These are runs of 6 systems, one row a step. Runs of the same system follow the same rule from any start.
seq 1, Z187, 10 rows:
[[  5 -17  12   7   5  -6  -3   8 -13  10  -2  -6 -17  18 -18   6 -14 -21
   26   8 -10   2]
 [-15 -12 -18  16  -3   0   6 -18   4  -4 -21  16 -11 -16   5 -11   0  28
   -3  -5  -3   0]
 [  4  18   1 -12  -5   5  -1  16   4  10   8  -4 -30  12 -15 -19  14 -20
    7   2  -7  13]
 [ -3  -5  -9  16   4   0   7 -27  12  17  -9  -3  -3  -7  20  10 -17   0
    9  14 -14 -11]
 [  0  25 -11 -18 -14  11  -8   8   4   3   6  18   1 -15   5 -19  16   7
  -17  -5  -8  13]
 [  7   7  11 -11  11  -2   8  -6  19  17  17 -26   3   9   6  12  -8 -22
    4  -1  -2 -15]
 [ -6   3  -3   1  -7  -1 -11  -7  -5   6  -8  15  35 -25  12   9  -3  21
  -12  17   2   6]
 [  9   1  10 -23  -3   3  -5  15   3  -4  17 -10   7   8 -11  -1   0 -20
   -3 -34  10  -7]
 [ -5  -7   8  16   8 -17   7 -11  -1   0  -5 -13  18   2  -7  23  -4  17
    4  23  24  -4]
 [  1 -10  -1   0 -14   9 -16  20 -19 -20 -11  25  12  -5  -8  -7  -3  -9
    4 -17   3  11]]
seq 2, Z302:
[[-20  -8   3 -15   8   7 -14  -4 -11  -1  -4   9   0 -15  -4  10  18  15
  -18   0 -22 -15]
 [  5 -17  19 -17  10  -8   5  13  -2  17  10 -14 -19   9 -18 -18  -8  -6
    6 -12  -4  13]
 [-13 -12   9  10  13  -4 -12 -14   2  13 -19   7   1 -19 -15  27   8   2
    7  18   4  -3]
 [-12   3  -3 -25 -20   6  -2   6  11   8   4   2 -10 -10 -29 -14  -8  -4
   -1 -24   5   1]
 [ 11   8   4  22   9  -8   5  -8  21  10  -7  -8 -12   4  -6  12   8 -14
   18  14  24  10]
 [-15  21 -20  -5 -33  12  -6  -3   3  -1  -6  12  16 -15  -6   1 -13  -6
    0   8  -2  -8]
 [ 29  20  -8   8   0  -3  10  -3  22   6  13  -5 -10  10  19  -9   5  -3
    3 -18  15  10]
 [ -6  23  -6   7  -9   6   2   0  -8  -9   3  -4  25   7  14  15   0  -5
   -4  36  -7 -13]
 [ 20  -5  -4 -10  -7   2   2   3  -3   2  10   7  17  -3  29 -18 -16   9
   -9 -23  -5  10]
 [  5   1  11   5  22  -8   3   0  -9 -11  12 -15   8  18  12  16  24   9
  -15  10   2 -15]]
seq 3, Z536:
[[ 17  -4   6  16  10   2  -9  24 -18 -18  -1  17  -8  11   1  -4  16   1
    3  -2  -3  24]
 [-21 -24  -4  -1   5   1   9 -16  -4 -10 -14 -15  -9   9  -2  -2   6 -12
    1  -8   4 -31]
 [  9   4  -7  14  -8  -8   9  15 -15  -7   4   5 -17  15  -4 -21  -4  23
    5  15  -5  24]
 [-12 -10  -6   2   9  14  -3 -11   9  -1 -12   8 -26  -4   3   3   8 -17
    6 -17 -24 -21]
 [ -6   9  -9  -8 -15 -11  16  -3  -1  15  10 -13 -12   7  -8 -24 -12  25
   -4  14  -2   8]
 [  7   6   0   7  10  13 -14   1  14  11   2  19 -20 -13   3  15   1  -6
    8 -10 -33   5]
 [-17   0  -5 -26 -15  -5   9 -17   9  23   3 -14   8 -14  -5 -12 -12  11
  -11   1   7 -12]
 [ 24  16   8   7   4  -2 -14  13   8  15  14  13  -1  -5  -6  18  -2   6
    7   1  -8  26]
 [-21 -11   3 -16  -3   5  -3 -18  10   7 -11  -2  25 -24   1  10  -6  -8
   -6  -9  11 -20]
 [ 23  16   7   0  -9 -13  -5  15  -4   8  13   1  15   7  -9  -1   4   7
    1   7  26  27]]
seq 4, Z95 (10 x 22):
[[ -6  -3 -16  23 -10  -8  14 -21  17   6 -19   1  -3  -8  -1  -5 -15  11
   14   5  21   1]
 [ 16  30 -14  10 -15  15 -16  13   6  -7   7  21  -8   2  -5  10   8 -14
    7 -11  -6   6]
 [-10   7   2   7   8  12  23  -5  26  -6  -7 -15   0  -3  20 -12  -6 -21
    8  12   6  -1]
 [ 20  28 -14  11 -10  -2 -11  -5 -11   8   5  12  10   4  19  10  16  10
   -5  23  -1   5]
 [ -7   4   8 -19  10  17   8   8   7 -13  13 -11  15   1  23  -4  -2 -17
  -13 -11 -21 -16]
 [  3  -3  11   0  10 -19   5  -2 -15   5   3 -12  19   6   7   0  12  22
  -12  29  19   7]
 [  4 -19   6 -19  -2   4 -18   5 -27   1   6   6  19   1   6  10  -9  -5
   -7 -18 -22 -15]
 [-17 -22  10   0  11 -12  17   5  -1 -17  -1 -16   3   3 -16  -7   2  24
   -9  -6  19   0]
 [ 10 -22   6   2  -5  -9 -22   5 -29  11 -10  14  -4   8 -19   9  -1  -9
   18   0   1   6]
 [-19 -18 -13   8  -3   5  12  -7  12 -14 -11   4 -17  -5  -7 -11 -15  12
    4 -27  -7 -12]]
seq 5, Z302 (10 x 22):
[[ -3  -5 -13  -2 -30  -2  -5  13 -33 -19  -6  10  14  11  -6 -17  -6   3
    0   2   9   0]
 [ 13 -15  -5  31  15   0  11  -6   6 -19  -4   2 -14  15  17   7  -3   6
    7 -23  -3  -7]
 [-22   2  -7   0  -8   7   3   9 -24 -19 -10   4  -6   7  -1 -18  13   6
   -7  26 -15  -2]
 [ 22 -22  -4   8   4  -3  -5  -2 -11  13  -2   9 -19  12  13  -8 -13  -5
   14 -18 -23   4]
 [-25   2   0  -1  17   3   5  -8   3   1  -5  -2 -19  -7  -2   4  20  19
  -12  18 -23 -12]
 [  5  -8  11 -21  -3   2 -12  14 -12  23   4   4 -13  -1 -11 -17  -8 -18
    8  -1 -20  18]
 [ -7  -8   5   1  18  -8   0 -26  18  27  -6  -4 -10 -15  -4  21   6  11
    0   2  -2 -11]
 [-13  18   8 -24 -12   7  -7  19   6   9  11   0   0 -12 -30  -6   2  -4
   -4   3  -2  14]
 [ 14  -8   7   3   5  -7   0 -17  20  23  -9  -8   4  -7   4  10  -5 -20
   16  -6  25   2]
 [-15  28 -12  -2 -22   2  -1  -2  10  -4   7   2  17 -10 -19  13   0  17
   -9   9  11  -5]]
seq 6, Z980 (10 x 22):
[[  0   9  -9  -2   2  12 -11 -18  17   6  -7   5  -6  -8   8  18  18 -22
   -2 -15  -3 -25]
 [ -4  19  -5  -4 -16  -7  17   6  -1   4  17 -19   2  16  -9 -13 -20  13
    2  21   1   6]
 [ 19   4   5   1   8   9 -16  -7   6  10  -1  14  20 -15  32  15  10 -13
   -4  -2  -5   2]
 [-24   2  -4 -18 -15  -3  11  -2  -9 -10   9 -22  12  10 -18  -4  -8   7
   -9   5   9 -24]
 [ 28  -6  17   5  14  -6  -6  13  -5   6   5   6  21  -2  21  -1   2   1
    1   4   6  29]
 [-30 -17  -3  -4  -5   7  -4  -8 -13 -19 -17   0  10  -3 -12   6   5  -7
   -3  -4   4 -30]
 [ 20  -5   7   3   1 -13   7  18  -9  -2   9  -1  -3  15  -2 -21  -2  17
    1  -5  14  28]
 [ -9 -16   3  17  14  12 -10  -6   1 -11 -23  12  -7  -7   3  17  13 -20
   11  -2  -8 -14]
 [ -7   3 -15  -4 -18  -7  14   7  -9  -4   5  -3 -19  12 -12 -31  -7  23
   -3  -3  -3   7]
 [ 22   3   8  17  24   3  -9  -4  16   9   0   6 -15   1  15  20  16 -13
    9  -8 -10   4]]
seq 7, Z187, 10 rows:
[[ -3 -13  18   1  32   9   0   6  15  -7  -4   0 -18  -7  -2   8  21 -14
    0 -21  -7  -2]
 [-18  -6  -6  -9 -17  -8   9  -6 -22   8  -5 -12   5   9  -7 -17 -15  12
   -1  32   0  -4]
 [ 20 -11   6   6  13   2 -11   4  13  10   1  19 -18 -12   2   4   1   5
    6 -30 -12  19]
 [-36   6  -2 -14  -3   5  14  -7   7  -2  -6 -18  -6  -3 -15  -9   5  -6
   -6  20   3 -19]
 [ 29   1  -2   5  -9  -7 -10   1  -2  28   3  13   2  -3   7  -6 -17   1
   14   2  -2  28]
 [-23   5  -6  -6   2  14   0 -12  21  -7  -4  -1  -6 -14  -6  12  14  -6
  -10 -17  -4 -27]
 [ 12  17   0  -4 -18  -9   7   8  -4  14   9  -9  14   9   2 -15 -14   0
    5  25  15  21]
 [  8  -8   1   7  10   9 -17 -11   9   0  -7  14   7 -11   9  29   7 -12
    1 -23  -6 -16]
 [-13  19  -9  -9 -19  -2  15   7  -5 -15  10 -14  14   8  -7 -15  -3  14
  -13  13  15  -4]
 [ 30 -10  16  11  18  -4 -12   5  -3   8  -1   6   7   5  10  18   3 -20
   15  -6   3  12]]
seq 8, Z95, 10 rows:
[[  2   0  -4  12  -9   5  -6   9  -4 -27   0  16  33  -7   2  15  -8  11
   -5 -13  10  -1]
 [  0  -9   7   5  -5   2   6  15 -13 -26  -7  -8  17  17  -4  -8  -3 -26
   10  -2  23  -3]
 [  8 -14 -10  34  -1  -3   1  -4 -20 -18 -12  11   5  15  16   8  -8   7
   11   9  -2  -4]
 [ -4   1  -9   5  -2  12   0  16 -16 -33  -5   9 -13  15   7 -15  20  -6
   -6 -10 -13  -6]
 [  4 -10   4  11  16  -7  13  -2 -10  -2  -3 -14 -24  25  11 -12  13  -6
    7  17  -6  -4]
 [ -2  -2  -7   0   7   3  -9  -5 -16   7  -2  15 -21  -1  12  -3  13  19
  -10   8 -36  -2]
 [ -8  -1   7 -26  11  -2   9   1   4  11  11 -16 -26   6  -6 -19  18   3
  -14 -11 -10  -6]
 [ -2  -9  13  -7  15 -16  -5 -11   0  36   4  -6 -14  -7 -14  11  -1  15
    3  18 -10   8]
 [-10  -5  -1 -27 -10   3  -8  -5   8  23   3   9  -1 -25 -13  -8  -9  13
  -10 -21  -8   1]
 [ -1   5  11  -8   2 -10   4  -3  24  18   8 -15  -3  -5 -30  10  -5   0
    6  -9  25   5]]
seq 9, Z536, 10 rows:
[[  6  17  -7   2 -11  -5  16   2   2  11  21 -15   0  13   7  -9 -28  16
    3  18 -15   7]
 [  0   8   3  -7  13  17 -12  -2  11   4   3  17  -2 -20  20  10  12   1
  -12  -8 -34  -1]
 [ -4   0  10 -31  -3 -12   5  -4  -1  24  20 -26  11   3 -10  -3  -9   5
  -10   1   4 -11]
 [ 15  -6  13  13  14  -5 -11   6   1   4   6  16  12 -13   3  24  -6  22
    0  -3 -10  19]
 [-18 -17   8 -27  -4  -2 -11  -7  -6   5  -9  -3  18 -15 -15   1  11  -6
  -10 -14  21 -15]
 [ 20  -2   8  19   0 -18   1  10  -1   1   4  -3   3  12 -15   8  -5  11
   15   1  28  20]
 [-17 -14  -6  13  -4  12  -8  -6  -2 -19 -30  19  13 -16   2   6   7 -14
    5  -2   8 -10]
 [ 10  11  -7  -2 -17  -6  11   6  -3  -4   2 -12  -5  22  -5 -25   5 -13
    6  -2  30   7]
 [  2   9  -8  34   6  11   5  -1   7 -17  -9   7  -7   7  17  15  -2 -10
   13  14 -16  -3]
 [-12   3  -9 -23 -15  11  10   3 -10  -4  -1  -6   3   3  19 -37   1 -10
  -11   2  -7  -9]]
seq 10, Z579 (10 x 22):
[[ 11   9   3  26   2   0   3  17  -7 -24  -4   9  15   9   9   0   8   1
    6  19  17  20]
 [-11 -22  -3   3  -3  12  -3   4 -23 -27 -17   5  11   9  10  -4   1 -23
    4  -8  -6 -22]
 [ 11   4 -10  18  -1  -6  18   8 -10 -26  11  -7   1  26  16  -9  -2  23
   -6   0   1  -2]
 [  3 -14   5   4  20   9  -9   5 -19 -10  -3   6 -14  10  15   1  18  -8
   -3   3 -31  -6]
 [  1 -15  -6 -10  -3 -10  16 -10 -13   6  11 -13  -8  16  12 -19 -13  26
   -9 -12 -12 -13]
 [ 13   3   4   3  19  -6  -9   3   1  12  12   7 -30   3  -3   9  20  19
   -7  -9 -24   8]
 [-14 -21   8 -23   6  -4   7 -11   4  28  -2 -12 -13 -11  -6 -16 -15   3
    0  -4 -13  -3]
 [ 14  12  -9   2  -7 -12  -6  -9  14  27   6  10 -17 -10 -14   3   5  26
   -1 -10   9  16]
 [-20   1  10 -11   5  10  -1  -1  26  16  -7  -2 -13 -23 -22   5  -5 -18
    8   1  -8   2]
 [  4  12 -11   0 -24  -8   2 -11  12  22  -8   2   9 -12  -4 -13 -10   1
    8  11  28  16]]
seq 11, Z980, 10 rows:
[[-17  -2   8 -16   6   5   8  18 -13  -7   3 -10 -19  11  -8 -26  14  -3
   -7  15 -16   5]
 [ 21 -25  -1  16  13 -10  -2 -14  -8  12  -4   6  -5   6  21   8 -12  11
    7 -13 -15  -3]
 [-26   9  -1  -5   7   5   1   5   3  -7   6   2 -17  -9 -23   7  16  25
  -15   2 -17  -7]
 [  9 -17  16 -12  13  -5   7   0   7  31   3  -9 -13  -3   7 -19 -14 -11
    9  -5  -9  17]
 [-11  -2 -11  12  -7  -5 -12 -19   1  11  -7  13   0 -15 -17  29  -8  22
    2   3  -4 -13]
 [ -4  13   9 -25  -3   7   5  14  22  11  12  -6  -6 -13 -14 -20  -3  -5
   -3 -13   2  17]
 [  6  -9   1  11  -5  -9  -4 -22   6  23 -16  -2   7  -7   1  14 -11 -15
   19  14  19  -3]
 [ -6  26 -15  -7 -30   9  -6  13   2 -12   8  14  13  -8 -15  -2  -7   8
   -6  -7   2   3]
 [ 14   2   9  -2   9   0   9  -5  21   7  -1 -15   6   5  16  -8   9 -28
    6  -5  27   3]
 [ -6  11 -15  14 -24   0  -8   3 -25 -12  -7   8  19  12  -3   8  -9  -2
    7  28   0  -7]]
seq 12, Z579, 10 rows:
[[ 10   8   5  18   0 -10  14   5  14   9   2 -12 -12  10 -10  -4  -9  -6
   21  15  20  21]
 [-13  -4 -12   8 -12  14 -16  -8  -6  -1 -25  28  11 -23   5   4  -2  -8
    5  10  -9  -1]
 [ -2  20 -12  -4 -15   6  18   4  15 -16  10 -15   0  12  -1 -14  -2  -8
   -3 -17  20 -11]
 [ 13  15   4  23   9   3  -6   1  -4   0  -3   4   3   7  17  16   8 -13
   11  33  -9   6]
 [-12  -6  -8 -24 -18  10   0  -4 -16  -8   0   1  25  -4  17 -13  -8  -3
  -16 -10  -9 -21]
 [ 26  16   7  10  15 -10   4   8   6  -6  24 -15  -3  24   5  16  17   8
   -7  -7  11   0]
 [-13 -24  18 -10  14   1  -9   4 -23   7  -6   0  12  -6   3   3  -6  -4
   -2  22 -25  -2]
 [ 13 -12  -6 -10  -8 -13   2  -3  -6   0   8  -1   5   4  -1 -13   0  24
  -12 -34  20   1]
 [ -5  -9  18  15  26  -2   0   9   6  -2   0  -4 -23   5 -23  21   9   2
   10   8  -9   6]
 [ -8 -25  -3  -9 -11  -2   3  -2 -10  14 -17   9   4 -14   5 -34 -20   5
    5   3  -1  17]]

Which system made each run below?
seq 13 (2 x 22):
[[  0  33   0   9  10   7  -1   1  25   4   2   1 -13  -9  -1  12  27  -4
   -2  17   3   7]
 [  3  11  -6 -22 -24   6  -2  -3   0  20   4  -6  19   0   8 -10 -23 -26
    6   6  -1  -4]]

Z302
seq 14:
[[-21 -16  -8   1 -20  -9   0 -11 -22   3 -16  -1  14  -1 -15  -2 -18  10
    7  25  10  -8]
 [ 12   1  -7  13   4   6  -4   9  16 -13   3  18 -16  -3  -7   1   3   7
    4 -39  -2  10]]

Z302
seq 15:
[[  3  -8 -17  -5 -26   5 -12 -13  -5  -1 -11  11  19  -6   7   0  -9 -15
    3 -24  17 -17]
 [ -6  26   2  16   7   2  14  12  17 -24  13 -13   4  10  -8  15   7   8
   -3  12   8   0]]

Z579
seq 16 (2 x 22):
[[ 16  11  -3  -2   5  11   5   5  -3  -2  16  -3   1  12  36 -10  -5  -7
   -5   2 -31  -2]
 [ -8   3  10  -9  22  -4   5  -6  -2  -3   2 -10   8  -2  16   0  32  13
  -23  16   2  -7]]

Z95
seq 17:
[[  9  15   1   3 -12  -5 -15  -2 -12  18  -6  10  19  -8   3   9   4  -5
    6  36   8  13]
 [  6   6  -7 -14  -6   8   3  -9  18   2  15  -3  13  -7  11   8 -14   1
   -9 -37  -5 -18]]

Z302
seq 18, 2 rows:
[[ -2 -18 -12  11   5  -6  -2 -21 -11  -1 -18  13  -3  -7  22  -6  14  21
  -10  -4   1  -9]
 [ -1  16   5 -10   0   6   2  26  -6  -9  21  -5 -22  15 -19 -10   4   0
   -1   1 -23   7]]

Z187
seq 19:
[[ -1  16  13  -6  13 -10  13   1  13   8  24 -23   8   3  -6  12   3  24
  -13  15   5   0]
 [ 11 -14  19 -19   5  -2 -24   9 -15  21  -4  11  14 -12  -1   4   5 -16
    1   3  -3  15]]

Z579
seq 20, 2 rows:
[[  8   6 -12 -13 -19 -11   2  -4  -5  14  21 -12 -12  19 -16  -3 -14  12
   -1 -19   0 -13]
 [ -8   2  16  17  24   3   4   0  26  -1 -10   4   3 -23   0  15   5   3
    5  15   5  19]]

Z187
seq 21:
[[  8 -13   4   4  13  -6   0 -10  22  12  -3  -2 -25  -3 -14   6   7  -5
    9 -32  14  -2]
 [-27  18  -2   2 -10   4   3   4   5  -2  -8  -4  -5  -6 -29   2   4  -6
    7  33   9   0]]

Z302
seq 22, 2 rows:
[[ -7 -20   5 -12 -14   3  -7  10  -4  -2 -11   9   9 -12 -23 -11 -15 -10
    8 -22  14   9]
 [  6  -7  -1  21  -1  -8   2  -4  13  -4 -18   5  -6  -4 -15   1   7  -3
   15  -7  39  13]]

Z980
seq 23:
[[ 10  15  -9  34  11   2  -4  -8   4  -5  -8  12 -10   4  15  21  19   3
    6  16  -6   0]
 [-14  14 -12 -20 -14  13   8   7  -4  -6  11  -7 -13   8   5 -24  -2  -4
  -10  -3 -28 -13]]

Z980
seq 24, 2 rows:
[[  3  -4  -4   5   4   1  -1  -8   2   2  -8  18  13 -23  30  -9   4  30
  -15   3  -7  13]
 [ -1  12   4 -26  -7   2  -6   6  -9  -2  16 -16   2  18 -15   5  19 -18
  -10  -9   8 -22]]

Z95
seq 25:
[[ -6  -7   7 -14   9   3  -7 -11   8   4 -10  -7  -5  -5  -5   5  29 -26
   -2 -15  18 -21]
 [ -1  -1  -3  13 -16  -9  10  12 -13  -3   4  -5   6  16 -12  -8 -31  12
   15  20   0  15]]

Z980
seq 26:
[[-19 -17   4 -14   4   2   4 -22  11   7 -11  -7  22 -22   8   5  -7  -1
   -8  -8  10 -20]
 [ 12  13   6  -4  -7 -12  -3  20  -5   0  16  -2  -1  11 -26  -1   9  18
   -4  -4  21  19]]

Z302
seq 27, 2 rows:
[[-13  -3   6 -22  -8  12  -6  18  -6   6  -3  11  -4 -15 -12 -26  -4 -11
   -1   1 -17  20]
 [  9  -8  -4   4   3 -16   9 -26  16  19  -1 -15  -9   4   2   5   4   6
    1 -14  26 -14]]

Z95
seq 28, 2 rows:
[[-16 -24  19   0  24   2  -3  12 -21 -10  -9  -1  -4   3  -3   1   6  -4
    1  16 -23   0]
 [  0 -20 -11  -9  -8 -13   2 -11 -22   9  -6   2 -16   9   2 -25   6  24
   -8  -9   1  -5]]

Z95
seq 29, 2 rows:
[[-27  -1   1   5  11   7   5 -14  16   7 -17   6  -8 -28   4  -3   9  13
   -6  19 -13   2]
 [  7   9  -5 -27 -21   3  -6   4  -5  26  10   0  -6   1  -3 -24 -11 -14
    3  -5 -10   8]]

Z187
seq 30:
[[-21  -9  22  -2  14   9  14  20  11 -18  -7  -9  10 -11  -7 -11  -5 -12
    2   9   6  14]
 [ 14 -13 -10  14 -15 -10 -10  -4 -22  -2 -20  11   5  13   2  -9   4  -8
   14   2  28   5]]

Z579
seq 31:
[[ 34  -6   9  -3  11  -6 -17   1  -5  14  15   8   8   4  19  13   4   0
   -5 -24  -9   4]
 [-31  -3   9  -9   8   4  11   4   0 -19   5 -15  15  -5  -8   7   2  14
  -17   7  -4 -19]]

Z187
seq 32 (2 x 22):
[[-18  -7   4  -7  -4   3  -6 -14   8  19 -20  -3  -9 -14 -20   6  -2 -26
   15  11   5  -7]
 [  1  20 -13  -1 -19  -1  -3  -7  23  21   1   9 -16 -14 -23   1  -5  11
    5  -9   9  11]]

Z302
seq 33:
[[-22 -12   7  -3   7  -7  -3  -2   6  12 -10   5 -22 -17 -35   2   7  20
    0   2   3   8]
 [  4 -16  -5   3 -16  -8  -8 -10  -1  24 -13  11 -13  -9 -20  -4 -16  -1
   19 -11  10  10]]

Z536
seq 34 (2 x 22):
[[ 12   5  -2  -9 -11  -4  13  11   4   8  15 -15 -16  21  -8 -25 -17 -11
   11 -13   3   9]
 [ -4  -2   2  20  19  -1  -5 -19  12  11 -17   8  -6 -17   6  23  16   4
    3  19  -1  -1]]

Z187
seq 35, 2 rows:
[[-20   4   6 -11   7  -1  21  -2  27  10   8 -16 -14 -13 -14 -13  -7  17
   -7  -1  -2   6]
 [  1  -6  10 -13  -4  -1 -15  -5  -1  32 -13   6   5 -19  -5  -3  -2 -22
   12  18   2  15]]

Z187
